[[-12  -9 -22]
 [-36  19 -11]
 [-26 -45  37]
 [-42  -8  18]
 [-29  64  39]
 [ 15  10  27]
 [-24 -11  58]
 [ -4  27   6]
 [-42  56  15]]
->
[[-24 -11  58]
 [-29  64  39]
 [-26 -45  37]
 [ 15  10  27]
 [-42  -8  18]
 [-42  56  15]
 [ -4  27   6]
 [-36  19 -11]
 [-12  -9 -22]]

[[ 21 -29  15]
 [ 39 -51  39]
 [ 15 -35   7]
 [ 12 -21  26]]
->
[[ 39 -51  39]
 [ 12 -21  26]
 [ 21 -29  15]
 [ 15 -35   7]]

[[ -8  20 -57]
 [  4 -14  26]
 [ -4  34  37]
 [ 25 -16 -11]
 [-13   8 -28]
 [-13 -33  38]
 [-10  10 -43]]
->
[[-13 -33  38]
 [ -4  34  37]
 [  4 -14  26]
 [ 25 -16 -11]
 [-13   8 -28]
 [-10  10 -43]
 [ -8  20 -57]]

[[-21  48  25  22  26 -37 -39]
 [ 56 -56 -49 -60 -61  49  31]
 [ 47 -49 -55 -48 -57  41  27]
 [ 52 -61 -22 -33 -42  48  60]
 [ 54 -65 -41 -56 -57  51  57]]
->
[[-21  48  25  22  26 -37 -39]
 [ 52 -61 -22 -33 -42  48  60]
 [ 54 -65 -41 -56 -57  51  57]
 [ 56 -56 -49 -60 -61  49  31]
 [ 47 -49 -55 -48 -57  41  27]]

[[  2  -1  19  39  24  11   2  34  70  -7  -1  -2  50]
 [ -1   5  26 -19  18  -7   2  55 -32  -1  -2  -1 -19]
 [  1  -1 -10 -53   7   7  -7 -47  26  -3   1   4  27]]
->
[[ -1   5  26 -19  18  -7   2  55 -32  -1  -2  -1 -19]
 [  2  -1  19  39  24  11   2  34  70  -7  -1  -2  50]
 [  1  -1 -10 -53   7   7  -7 -47  26  -3   1   4  27]]

[[  5  17   0  -1  54   5  34  -6   0   1   4  35]
 [ 57  41  72  36  43  29 -29   8  33  72   0  28]
 [ 17  16  44  33  -1  17 -41  -2  51  70  51   6]
 [  2 -22  -1   3 -54  -5 -22  11  -2  -4  -2 -33]
 [-29 -26 -53 -47  53 -46  27 -60 -57 -51 -44  23]
 [  3 -21   4  11 -71   2 -26  23   8   1  10 -41]
 [ -2 -17  -6  -6 -27 -11 -18  -6 -11  -7 -12 -19]
 [-25 -16 -36 -36  35 -34   6 -47 -40 -34 -35  12]]
->
[[ 57  41  72  36  43  29 -29   8  33  72   0  28]
 [ 17  16  44  33  -1  17 -41  -2  51  70  51   6]
 [  3 -21   4  11 -71   2 -26  23   8   1  10 -41]
 [  5  17   0  -1  54   5  34  -6   0   1   4  35]
 [  2 -22  -1   3 -54  -5 -22  11  -2  -4  -2 -33]
 [ -2 -17  -6  -6 -27 -11 -18  -6 -11  -7 -12 -19]
 [-25 -16 -36 -36  35 -34   6 -47 -40 -34 -35  12]
 [-29 -26 -53 -47  53 -46  27 -60 -57 -51 -44  23]]

[[ -2  34  16   0  46  18 -40 -34   6]
 [  9  25  25   2  36  20 -64 -27  24]
 [  0  34  14   2  17  12 -26 -28 -35]
 [ 11  11  13   4   6   8 -17  -2 -12]
 [  9  55  27   8  16  20 -30 -34 -35]]
->
[[  9  55  27   8  16  20 -30 -34 -35]
 [  9  25  25   2  36  20 -64 -27  24]
 [ -2  34  16   0  46  18 -40 -34   6]
 [  0  34  14   2  17  12 -26 -28 -35]
 [ 11  11  13   4   6   8 -17  -2 -12]]
---
[[ 33 -21  -1]
 [ 32 -44   7]
 [ 63 -42  39]
 [ 38 -57  24]
 [ 52 -69  33]
 [ 33 -16  26]
 [ 65 -43  17]
 [ 50 -65  39]]
->
[[-21  -1  33]
 [-44   7  32]
 [-42  39  63]
 [-57  24  38]
 [-69  33  52]
 [-16  26  33]
 [-43  17  65]
 [-65  39  50]]

[[-33  11  -3 -17  37  63   6 -30  29 -25]
 [-27 -34 -35 -31  19   5  30 -29  23 -27]]
->
[[ 29 -25 -33  11  -3 -17  37  63   6 -30]
 [ 23 -27 -27 -34 -35 -31  19   5  30 -29]]

[[-14 -22 -13 -69 -19  -9  -9 -20]
 [ 16  19   6  14  -2  -3  -5 -16]
 [-10 -16  -8 -40 -10  -4  -4 -12]]
->
[[ -9 -20 -14 -22 -13 -69 -19  -9]
 [ -5 -16  16  19   6  14  -2  -3]
 [ -4 -12 -10 -16  -8 -40 -10  -4]]

[[  6 -46 -70  29  -9   6 -53 -18 -49]
 [-11 -29  17  20  -2  -8   1   1 -20]
 [-33  -3 -10 -39 -35  16  24 -21  31]
 [ 13   1  -4  16  16 -12  -4  17   7]
 [  1 -13 -13  21  23  29   8  29 -29]
 [ 10 -16 -30  20  -8   9 -20  -8 -21]
 [ -7  -4  -7 -30 -13   7  20 -14  20]
 [ 33  25   4  11  29 -14 -18  14   3]
 [-27   7 -14 -21 -16  12  23 -27  21]]
->
[[-18 -49   6 -46 -70  29  -9   6 -53]
 [  1 -20 -11 -29  17  20  -2  -8   1]
 [-21  31 -33  -3 -10 -39 -35  16  24]
 [ 17   7  13   1  -4  16  16 -12  -4]
 [ 29 -29   1 -13 -13  21  23  29   8]
 [ -8 -21  10 -16 -30  20  -8   9 -20]
 [-14  20  -7  -4  -7 -30 -13   7  20]
 [ 14   3  33  25   4  11  29 -14 -18]
 [-27  21 -27   7 -14 -21 -16  12  23]]

[[ 25  16 -29   3]
 [ -3  -4 -14 -21]
 [  6  -4  -8  -7]
 [ 38  -1   7  19]
 [ -9  28  54 -10]
 [ 20 -13  19  -1]
 [-42 -40 -10  25]
 [-50   8  26 -37]
 [ 10  -1 -45  -7]
 [-42 -17 -12   2]
 [  2  -4  18  15]
 [-16  32  10  14]]
->
[[-29   3  25  16]
 [-14 -21  -3  -4]
 [ -8  -7   6  -4]
 [  7  19  38  -1]
 [ 54 -10  -9  28]
 [ 19  -1  20 -13]
 [-10  25 -42 -40]
 [ 26 -37 -50   8]
 [-45  -7  10  -1]
 [-12   2 -42 -17]
 [ 18  15   2  -4]
 [ 10  14 -16  32]]

[[ 18  33  23   3  63   6]
 [ 18  30  23   3  56 -14]
 [ 23  11   4   0  56   1]]
->
[[ 63   6  18  33  23   3]
 [ 56 -14  18  30  23   3]
 [ 56   1  23  11   4   0]]

[[ 29  32  48 -37  -7  18   1  24 -53]
 [ 15 -14   4 -35   1 -22 -30  -4 -14]
 [ -8  24 -23  27 -39  -7  -2 -15   4]
 [ 33  14  -3 -40  22  -5 -27   4 -14]
 [ 27   2 -43 -25  -1 -25 -40  31 -22]]
->
[[ 24 -53  29  32  48 -37  -7  18   1]
 [ -4 -14  15 -14   4 -35   1 -22 -30]
 [-15   4  -8  24 -23  27 -39  -7  -2]
 [  4 -14  33  14  -3 -40  22  -5 -27]
 [ 31 -22  27   2 -43 -25  -1 -25 -40]]
---
[[ 18  19  58]
 [ 11  32 -42]]
->
[[18 19]
 [11 32]]

[[-41  55 -47]
 [ 18 -17  11]
 [-13  -2   6]
 [-20  21 -17]
 [  8  -6   5]]
->
[[-41  55]
 [ 18 -17]]

[[-26  35 -32  65]
 [ 25  -9  24 -25]]
->
[[-26  35]
 [ 25  -9]]

[[ -4  59  12  -4]
 [-34 -63  28  12]
 [ 30  38  43  43]
 [ 13  -4   3  17]
 [ 10  13  43  40]]
->
[[ -4  59]
 [-34 -63]]

[[-13  18]
 [ 56  21]
 [-44 -34]]
->
[[-13  18]
 [ 56  21]]

[[ -7   8 -22 -14 -24]
 [-16 -36  44   5  65]
 [ 44 -33 -28  59 -37]
 [ 14  13   3  -3   6]]
->
[[ -7   8]
 [-16 -36]]

[[-36  41 -33  29]
 [ 57 -73  53 -65]]
->
[[-36  41]
 [ 57 -73]]

[[-10  17  65  21]
 [-21 -17   0 -29]]
->
[[-10  17]
 [-21 -17]]

[[ -1  26   7]
 [-24  63 -12]
 [-16  38  -7]]
->
[[ -1  26]
 [-24  63]]
